array([[667, 664, 566, 511, 716, 517],
       [453, 540, 555, 548, 692, 415],
       [909, 778, 590, 421, 669, 476],
       [525, 601, 471, 490, 715, 443],
       [710, 462, 425, 716, 549, 589],
       [673, 659, 598, 422, 684, 489],
       [718, 658, 488, 538, 742, 501],
       [878, 762, 652, 351, 527, 432],
       [321, 477, 661, 547, 836, 185]]) >> 547

array([[5231, 7549, 5436, 4868, 7020, 7766, 5914, 4744, 6775, 6828, 6319,
        6433],
       [5664, 4536, 7587, 6670, 5711, 4660, 4813, 6419, 4663, 3980, 5718,
        4058],
       [6563, 4114, 6075, 6841, 4553, 3850, 5958, 7029, 4945, 4962, 5367,
        5375],
       [6225, 4265, 6631, 6804, 4989, 4158, 5533, 6816, 4818, 4572, 5517,
        4856],
       [4589, 7548, 6780, 4921, 7732, 8014, 4939, 4425, 6329, 5825, 6493,
        5246],
       [7626, 4898, 3084, 6439, 3703, 4301, 7948, 7267, 6245, 7441, 5359,
        8057]]) >> 7441

array([[8583, 2309, 7451, 6241, 2840, 8160, 5678, 8543, 4218, 2368, 6547,
        4354],
       [4220, 6830, 6160, 6972, 4490, 3636, 7156, 4359, 3649, 6800, 6727,
        3903],
       [5205, 6834, 8663, 9583, 2114, 3321, 9688, 5465, 1108, 6955, 9287,
        1316],
       [4084, 7034, 5958, 6705, 4852, 3333, 6962, 4200, 3955, 7114, 6511,
        3827],
       [4773, 4370, 1751, 1093, 8672, 6524, 1106, 4535, 9356, 4280, 1320,
        9037],
       [5295, 5059, 4591, 4372, 5980, 5543, 4369, 5235, 6169, 5065, 4452,
        5965],
       [5639, 5898, 7512, 7813, 3226, 4366, 7820, 5775, 2831, 6031, 7726,
        2762],
       [8302, 2607, 7336, 6241, 3001, 7849, 5735, 8268, 4232, 2676, 6522,
        4320],
       [4185, 5607, 2868, 2808, 7724, 5125, 2967, 4063, 7729, 5566, 2860,
        7416],
       [5732, 5414, 7043, 7277, 3518, 4962, 7225, 5844, 3306, 5463, 7180,
        3521],
       [5191, 6041, 6613, 6930, 4106, 4325, 6993, 5288, 3696, 6124, 6848,
        3610],
       [5123, 4143, 2396, 1764, 7923, 6772, 1700, 4922, 8653, 3998, 1966,
        8627]]) >> 3998

array([[41, 32, 58, 65, 64, 54, 42,  7, 63, 52, 29],
       [46, 36, 51, 42, 47, 65, 49, 10, 59, 74, 24],
       [58, 61, 46, 43, 86, 52, 55, 91, 39, 71, 44],
       [51, 45, 82, 50, 23, 73, 55, 62, 39, 39, 81],
       [14, 84, 41, 39, 39, 74, 63, 53, 60, 54, 54]]) >> 60

array([[ 27, 694, 490, 258, 188, 824, 469, 674, 425, 471],
       [474, 323, 478, 351, 519, 432, 498, 324, 402, 337],
       [389, 384, 238, 371, 531, 666, 278, 373, 266, 555],
       [142, 654, 474, 250, 162, 685, 310, 496, 256, 137],
       [472, 429, 317, 480, 430, 509, 333, 468, 333, 560],
       [438, 358, 432, 385, 461, 418, 439, 361, 396, 382],
       [392, 373, 256, 369, 514, 668, 289, 385, 288, 573]]) >> 385

array([[3, 2, 6, 6, 2, 5, 7, 3, 2],
       [7, 6, 2, 7, 5, 7, 3, 2, 6],
       [1, 1, 7, 4, 1, 3, 7, 5, 1],
       [7, 6, 2, 7, 5, 7, 3, 2, 6],
       [6, 7, 3, 2, 8, 3, 2, 7, 7],
       [7, 6, 2, 7, 5, 7, 3, 2, 6],
       [6, 7, 3, 1, 8, 3, 2, 7, 7],
       [7, 6, 1, 7, 5, 7, 3, 2, 6],
       [7, 6, 2, 7, 5, 8, 3, 2, 6],
       [7, 6, 2, 7, 5, 7, 3, 2, 6],
       [3, 2, 6, 6, 2, 5, 7, 3, 2],
       [7, 5, 2, 7, 5, 8, 3, 1, 6]]) >> 3
---
[[ 0.62  6.54  2.84 -6.20]
 [-1.60 -1.53  4.65  0.48]
 [-5.90  1.00 -2.82 -4.96]] ans = -1.53

[[ 2.62  4.03  0.28 -0.67 -1.30 -0.45  1.90]
 [ 0.49 -3.34  4.69 -1.04  5.24  5.97  0.22]] ans = -3.34

[[-5.72  2.57  0.15  1.44 -3.34]
 [-5.94  0.11 -0.48 -0.11 -5.40]] ans = 0.11

[[ 1.37 -1.19  1.77 -0.51]
 [ 0.38  0.60 -0.25  2.63]
 [-0.70 -1.89 -1.18 -6.79]] ans = 0.60

[[ 2.90  2.08  0.98 -2.61  3.39 -0.54]
 [-2.22  0.33  2.77 -1.76  0.92 -1.15]
 [ 3.74  3.30 -1.38  0.24 -2.82  5.99]] ans = 0.33

[[ 0.26  6.39 -6.51 -0.05 -0.22]
 [ 0.03 -4.14  4.43 -0.10 -0.09]
 [-0.04  4.34 -4.62  0.11  0.13]] ans = -4.14

[[-0.84  3.43  4.91  7.08]
 [-1.69  4.07  4.12  6.44]] ans = 4.07
---
[-6.15  0.17 -0.04  0.03] out 0.03
[ 6.38  5.30 -6.66  5.47 -6.85] out -6.85
[ 3.96  4.16  6.54 -3.74 -4.24  7.07 -1.00] out -1.00
[ 5.65  3.87 -1.45  1.28  0.27  2.21  1.34] out 1.34
[-7.25  1.55  6.35  4.85 -5.99] out -5.99
[-1.52  3.52 -1.42 -5.25  4.33] out 4.33
---
[ 0.43 -0.52  0.59  1.18  0.56 -0.82  5.60] >> 0.59

[[-1.39 -1.39  3.07  1.28]
 [-3.63 -3.63 -3.29 -0.84]
 [-5.85 -5.85 -1.33  0.12]] >> -0.84

[-1.95 -7.25  3.22 -3.53 -0.05] >> -1.95

[-3.04 -0.58 -4.84 -5.24  2.79 -3.95 -4.42] >> -4.84

[[-1.82  1.46 -3.23  3.30]
 [-2.07  1.58 -4.63 -3.66]
 [-0.19  0.25 -5.68  0.65]] >> -3.66

[[ 4.50 -1.72 -4.15  6.58]
 [ 6.10  4.24 -4.15 -2.52]] >> 6.58

[ 0.70  0.11 -0.14 -0.04 -5.23  0.06] >> 0.11

[[ 6.51 -2.19  3.47 -4.44 -3.08]
 [-3.64  4.42 -0.82  2.17 -0.56]
 [ 1.53  0.53 -1.09 -1.93 -4.60]] >> 1.53

[ 0.80 -4.07 -3.96  0.72 -6.30 -3.90 -3.40] >> -3.96

[[-0.48  5.39  7.12  0.58  3.27  1.28  0.75]
 [ 0.61 -0.27  0.65  1.27 -1.02 -0.19  1.08]] >> 0.65
---
[[6176, 2734, 1616, 8661, 2229, 1663], [3617, 4970, 1535, 7521, 3472, 2923]] Out: 2923
[[112, 209, 78, 106, 90, 77], [96, 99, 86, 113, 162, 129], [111, 12, 135, 109, 185, 161]] Out: 129
[[83, 35, 9, 36], [50, 11, 78, 50], [23, 47, 42, 59]] Out: 50
[[-648, -690, -648, -669], [-658, -627, -658, -652], [-162, 523, -162, -525]] Out: -652
[[6424, 5534, 4641, 4541], [9875, 4394, 7036, 9328], [2200, 4152, 4345, 1519]] Out: 9328
[[445, -4, 106, -212, -136, 757, -472], [-534, 398, 149, -364, -609, -297, -111], [-813, 470, 293, -475, -861, -321, -162]] Out: -111
[[-510, 719, 11, -164, 363, 381], [-510, 490, -234, 456, 535, -240]] Out: -240
[[135, 921, 842, 389], [490, -703, 667, -931], [349, -423, 299, -357]] Out: -931
[[-454, -162, -347, -113, -562, -215, -297], [-527, 897, 311, 487, 412, -193, -714]] Out: -714
[[-89, 996, 306, -990], [-925, -169, -734, -776]] Out: -776
---
[ 174.9  -77.0  -65.0  -92.1   30.1 -131.0] result: 174.9, 30.1

[  59.4  144.3   82.8 -112.2] result: 144.3, 82.8

[[  0.55   5.24   3.05 -12.23]
 [ -0.40 -12.13 -16.98  19.31]
 [ 10.60   8.21  -5.63  19.16]] result: 19.31, 19.16

[[ 0.911 -2.110  1.125  1.085]
 [-0.807  0.840  1.172  0.982]
 [ 0.082  0.825  0.738  0.606]] result: 1.172, 1.125

[ 0.049  0.136  0.035 -0.118] result: 0.136, 0.049

[ -33.374  -56.117  155.663 -113.871] result: 155.663, -33.374
---
[2.17, 5.69, -0.50, 3.89, -4.01]	2.17
[5.37, -6.00, -2.96, -5.02, 1.48]	-2.96
[7.32, 1.19, 3.73, -1.35, -3.02]	1.19
[-6.45, 1.59, -1.64, -0.42, 0.16]	-0.42
[0.81, 5.67, 5.18, 3.55, -3.94]	3.55
[1.98, 0.40, -0.89, 6.72, -6.48]	0.40
